Here are some points, one per row:
[-1.6 -0.2 -1.1  0.9  0.4  0.7 -0.1  0.1  1.4 -1.3  0.6  0.   0.7 -0.8
 -1.3  0.3  0.7  1.   0.   0.1  0.  -0.4 -0.4 -1.5]
[-0.1  0.2  0.3  0.5  0.5  0.3  0.7  2.8  1.5 -0.9  1.2  0.  -0.1 -0.7
  0.4 -1.   0.4  0.6  1.4  0.1  0.3 -1.1  0.3  0.8]
[ 0.6 -1.1  0.9 -1.  -0.3  0.9  0.1  0.1  0.1 -0.8  0.6  0.7 -0.8  1.
 -0.4 -0.4  2.4  1.4  0.4 -1.3 -1.  -0.8  1.1  0.7]
[-0.9 -0.7 -0.6  0.2  0.1  0.5  0.1 -0.4 -0.8  0.5  0.6 -1.6  0.9  0.1
 -0.5  0.3  0.7 -0.3  0.4  0.4 -1.1 -1.7  0.5 -0.2]
[ 1.1 -0.5 -2.4 -1.5  2.3 -1.9 -1.1  0.6  0.1  0.3  0.2  0.2  0.9  1.
  0.7 -0.3  2.4  0.  -0.6  0.8 -1.   2.6  0.   2. ]
[ 0.9  0.1 -0.2 -0.6  1.  -1.   1.   1.  -0.1  0.5  0.1 -0.1 -0.5  0.8
 -1.5  1.7  0.5 -0.9 -0.6  0.2 -1.8 -0.4 -1.3 -0.5]
[-0.9  1.7  0.   0.4 -0.8  1.   0.9 -1.3 -0.7 -0.4 -1.   0.3  2.   0.9
  3.1  1.8  0.8 -0.8  0.7 -1.3  0.3  0.4 -1.3 -0.3]
[-1.9  1.4  1.1 -2.  -0.1  0.5  1.1  0.1  0.3  0.9 -1.4 -1.  -1.   1.7
 -0.3 -2.2 -0.7 -1.4 -0.5 -1.1 -2.3  0.  -0.3 -0.6]
[-0.4  0.2  0.1 -0.6  1.7 -1.8 -0.3 -1.1  1.1  0.5  2.3  1.1  0.5  0.5
 -0.4  0.7 -0.6  0.7 -0.5  0.8 -1.5 -0.7 -2.   0.2]
[ 0.  -1.6  0.   1.2 -0.5 -0.4  1.6 -0.1  1.7  1.3 -0.4 -0.1 -0.6 -0.7
  0.8 -0.9 -0.4 -0.5  2.2  2.8 -0.2 -1.   0.8  1. ]
[ 0.6  1.9  0.1 -0.1  0.5 -0.5  0.  -1.7  1.7  0.1 -0.8  0.7  0.1  0.3
  0.4  1.3 -0.9  1.1 -0.4 -0.1  0.9 -0.3 -1.4  1. ]
[-0.4  0.7  2.2  1.  -0.5 -0.1  0.1 -0.7 -1.3  1.7 -0.3  1.4  0.5  0.4
 -1.2 -1.   0.9  0.9 -1.2  0.4  1.1  0.   1.1 -0.5]
[-0.6  0.4 -0.5  0.1  1.  -0.1 -0.2  0.6 -0.8  1.2  1.2  0.2  0.6  2.2
  0.1 -0.9 -1.3  0.1  2.  -1.4  0.9 -1.2  0.1  0.4]
[-0.4 -0.3  2.   0.5  0.9 -0.6  1.3  0.4 -0.7 -1.4  0.   1.7  1.1 -0.6
 -1.4  0.1  0.9 -0.6  0.6  0.2  0.  -0.6  1.3  0.5]
[-0.2 -1.   0.7  1.1  1.3  0.9  0.2  0.3 -0.7 -0.8 -0.1 -0.4  0.7  0.6
 -1.5 -0.7  0.7  0.5  0.2 -0.7 -0.2  0.6  1.1 -1.6]
[ 1.1  2.9 -0.4 -0.5 -2.7  1.3  1.  -0.8  2.3 -0.3  1.5 -0.8 -0.5  0.9
 -1.3  0.1 -1.1  1.6 -0.5  1.2 -1.5  1.5  0.6  0.2]
[ 0.8  0.1 -1.8 -0.8  0.9  1.4  0.  -0.8 -2.9  0.6  1.1  1.8 -1.  -0.3
  1.3 -0.6 -0.7  0.2 -0.5  0.  -1.1 -1.   1.6 -0.6]
[ 0.1 -0.4 -0.2  0.4 -0.7  0.2 -0.5  0.   0.9 -1.4 -0.3  0.9  0.5  1.
  1.2 -1.2 -2.2  1.3 -2.   0.9 -0.2 -0.5  1.   0.2]
[ 1.   0.6  0.6 -0.9  1.3  0.4  1.1 -2.2  0.2  0.   1.   0.1  0.  -1.5
  0.4  0.5  1.6 -0.6  0.1 -0.2  0.7  0.  -0.5 -1.2]
[-1.8  3.   0.8  0.3 -0.7  0.3 -1.1  0.1  0.9 -1.9  2.9 -0.5  0.  -0.3
 -0.2  1.2 -0.4 -0.2  0.4 -0.2 -0.2 -0.1  1.4  1.8]
[ 1.1 -0.9 -0.6  1.1 -0.7 -2.3  0.  -0.6  2.4 -0.2 -0.2  0.3 -0.2  1.1
  1.6  0.2  0.6 -1.9 -0.8 -1.5  0.6  0.4  1.4 -1.7]
[ 1.8 -0.8 -0.2  0.2  0.3  0.6 -0.8  0.9 -0.5 -0.2 -0.6  0.3 -0.8  0.6
 -0.1 -0.4 -1.   0.  -0.1  0.4  2.5  0.4 -1.9  1.6]
[-0.2  0.8  1.  -1.1 -0.4 -0.5 -0.5 -1.3  0.1 -0.3 -2.5  0.7  0.9 -1.7
 -1.3 -0.7 -0.7 -0.6  1.3 -0.5 -0.8  0.2  0.8  0.2]
[ 0.5  0.3  2.4 -1.7  1.5  0.6 -2.2  0.7  1.   0.4 -0.3 -0.2 -1.9  0.1
  0.8  1.6 -0.8 -0.1  0.4  1.1 -0.4 -1.4  2.3 -1.5]
[-0.3 -0.3 -0.6 -0.9 -0.1  0.2  0.8  1.3 -0.7  1.6  0.  -1.3 -0.1 -1.2
  1.3  0.4 -0.6  0.2 -0.9 -1.   1.4  1.6  1.1 -2.6]
[ 1.1 -1.2  0.2 -0.4 -2.  -2.7 -1.2  0.4 -1.   0.3  0.3  0.5  1.3 -0.6
  0.6 -0.7  0.1 -1.5 -0.1 -1.1 -0.5 -0.3  0.4 -1.6]
[-0.1 -0.5 -0.4  2.1  0.2  0.3  0.8  0.1  1.2  2.8  1.  -1.8 -0.4  0.9
  0.4  0.8  0.7 -1.  -0.6 -0.1 -0.5  1.  -0.5  1.5]
[ 0.3 -0.3  0.5  0.3 -0.4  1.6 -1.5  0.3  1.2  1.9  0.5  1.8  1.8  0.1
 -1.1  0.5 -0.8  0.3 -0.3 -1.9  0.5  2.2  0.5  0.9]
[-0.6 -1.9 -0.4  0.8 -1.2  0.3  0.1 -0.6 -2.4 -0.6  0.3  0.   0.1 -0.8
  1.9  0.   1.1  1.2 -1.4  1.4 -0.5  1.7 -0.1  0. ]
[-1.7 -0.5 -1.8  0.   0.5 -0.4 -1.2  0.3 -1.  -0.5 -0.7 -2.   0.1 -0.7
 -1.1 -1.3 -0.7  1.1 -1.8  0.4  1.7 -1.1  1.   0.4]
[-0.8 -2.1  0.   0.1  0.2 -1.1  0.   2.1 -0.7  0.  -1.5  1.6 -0.7 -0.4
 -0.3  1.2  0.5  1.5 -0.4  0.1 -0.4 -0.3 -0.9  0.9]
[ 0.8 -0.4 -0.4 -0.2 -0.8  0.3 -0.4  0.4 -0.1 -1.3  0.6 -1.   0.7 -1.3
 -0.1 -0.3  0.8 -1.1 -1.1  0.5 -0.4 -1.9  0.9  0.9]
[-0.6 -1.   0.3 -0.3  0.6 -0.9 -0.2 -1.   1.  -1.3  0.4 -0.2 -0.8 -0.5
 -1.  -0.3  0.1  0.6  0.1  0.8  0.3 -0.1  0.3 -0.8]
[ 1.2  0.2  0.1 -0.2  0.4  2.3 -0.7  1.  -0.1  0.7 -0.2 -0.2  2.  -1.1
 -1.2 -0.5 -1.1 -0.4  0.5  1.7 -1.1  0.2 -0.7 -1.8]
[ 1.8 -0.5  1.5  2.2  0.9  0.   0.5 -0.2  0.  -1.3 -0.3 -1.2  0.   0.9
 -0.9  0.1 -1.5 -0.1  0.9 -0.3 -0.3 -0.1 -0.5  1.1]
[-0.2 -0.3  0.   1.   0.6  0.7 -1.4 -0.8  0.1 -0.4 -1.7 -0.6  1.2 -0.4
 -0.5  1.4 -1.7 -1.2  0.   1.2 -0.3 -0.9  0.7  0.2]
[-1.6  0.4 -1.7 -0.1 -1.3  0.6 -0.2 -0.7 -0.6  0.  -0.5  1.2 -1.4  0.7
 -2.2  1.9 -1.  -0.8  1.   0.5 -1.   1.3  0.9  0.2]
[ 1.   1.3 -0.9  0.1  0.3 -3.3  1.3  0.5  0.7 -0.5  0.3 -0.8 -0.2 -0.4
  1.5 -2.4 -0.7  0.   1.3 -2.4  0.4  0.6  0.3 -0.5]
[-0.5 -2.4  0.2 -2.9 -1.2  0.9 -1.  -0.4  0.1 -0.6  2.2 -2.1 -1.1  2.8
  0.   0.1  0.1  0.3  0.5 -0.6  1.  -0.3 -1.2  0.3]
[-0.4  0.5  1.5 -0.2 -0.3 -0.8  0.4  0.5 -0.1 -1.2  1.2  0.1  0.8  2.1
 -0.2 -0.1  0.9 -2.1 -1.6  0.4  0.1  1.1 -0.9 -1. ]
[ 0.9  1.   0.   1.4 -1.3 -0.4 -0.5  1.1  0.3 -1.7  0.   0.8 -0.8  0.3
 -0.3 -0.4 -0.8 -0.6 -1.4  0.4  0.4 -1.   0.3 -0.1]
[ 0.4  1.   0.4  0.8 -1.9 -0.4 -0.6  0.1 -0.2  1.6 -0.6 -0.5  0.2 -0.3
 -0.2 -0.1  0.1  2.1  0.4  1.8  0.2 -1.8  0.5 -1.1]
[ 1.6 -0.8 -1.4 -1.7 -0.1  0.1  2.1 -0.2 -0.3  0.  -1.4  1.1  1.5  0.2
 -1.2  2.2 -0.9  0.1  0.4 -1.3  0.8 -0.7  0.5 -0.6]
[-0.7  0.7 -2.2  1.2  0.7  1.9  1.1  0.   1.2 -0.2 -1.2  1.8 -0.4  0.5
  0.5 -1.9  0.2 -0.8  0.9  0.3  1.4 -0.2 -1.5 -0.2]
There is one direction along which these points spread out most. How many in every 100 of the points above lie lower along it than each point below? Answers are rounded to whole numbers. More than half of the points above lie lower than the first one.
[-0.7 -0.1  0.6 -1.   1.4 -0.1  0.4  0.3 -1.4  0.5  1.1 -1.2 -0.2 -0.5
  1.3  2.5  0.7  1.2  0.1 -1.4 -1.3  0.1 -0.2 -0.6] 18
[ 0.  -0.4 -0.2  1.1  0.1  1.  -1.   0.3  0.1  0.2 -0.6  0.  -3.2 -0.7
  0.8 -0.5 -0.8  1.1 -1.1 -0.7 -0.4  1.2 -1.1 -1.2] 43
[-0.7 -0.3  0.3 -0.5 -1.3  1.2  0.7  1.6 -1.2  2.6  0.7 -0.1 -1.2 -1.5
  0.1 -1.   0.3 -1.1 -0.4 -1.4  1.7 -0.6  1.2  1.3] 36
[ 0.1  0.2 -1.   0.5 -1.   0.  -2.8  0.2  0.2 -0.4 -2.   0.1 -0.1 -0.4
  0.4  0.   1.3 -0.3 -0.3 -1.1 -0.5 -0.2 -2.3  0. ] 23
[ 0.5 -1.3  1.1 -0.7  0.4  0.   0.8 -0.2  0.5 -0.2  0.3  0.2  0.5 -1.9
  0.7 -0.3 -1.6  0.9 -0.1 -0.1 -2.2  0.  -2.3  1.1] 48
[-1.3 -0.8  1.   0.  -0.3 -0.7  0.9 -2.2 -0.6 -0.5 -0.8 -0.6 -0.6 -0.9
 -0.4 -0.4  0.6 -0.9 -0.1  0.1  1.1  1.1 -0.1  1.1] 36
[-0.6  0.1  0.2  0.5 -0.7 -0.9 -0.6 -0.3 -0.8  0.7 -1.5 -1.1  0.3  0.5
  0.8 -0.3  1.8  0.4 -0.2 -1.7  0.1 -0.3 -0.1  1.1] 11
[ 0.2  1.   0.3 -1.2 -0.3  1.2  0.7  1.8  1.   0.5 -2.  -0.1  1.1 -0.9
  0.9 -0.4  1.   0.1  0.2  0.7  1.4 -0.2  0.5  0.2] 48
[ 1.3 -0.4 -0.4  1.2  0.6 -0.2  0.9 -0.7 -0.9 -0.7  0.4 -1.1 -1.5  0.2
 -0.4  0.1  1.   0.5  1.3  0.1  0.1  0.7 -0.3  1. ] 30
[-0.8  0.3  0.1  0.2 -0.8  0.5 -1.6 -1.2 -0.6 -0.3 -0.6  0.8 -1.1 -0.2
  1.  -0.1 -0.6  1.   2.3  2.6  0.8  1.4 -1.5 -1.5] 82
[-0.2  0.7 -0.7 -0.3  1.1 -0.3  0.  -1.2 -0.8  0.5  0.2  0.5 -0.4 -1.4
 -1.1 -0.1  1.2 -2.  -0.7 -0.8  1.4 -0.3 -1.4  0.6] 18
[ 0.3  1.2  0.  -0.4  1.  -1.5  0.6  1.1 -0.9 -0.1  0.9 -0.2  0.4  0.2
  0.4  0.2 -1.4 -0.3  0.1  1.7  0.4  1.3  0.3  0. ] 36
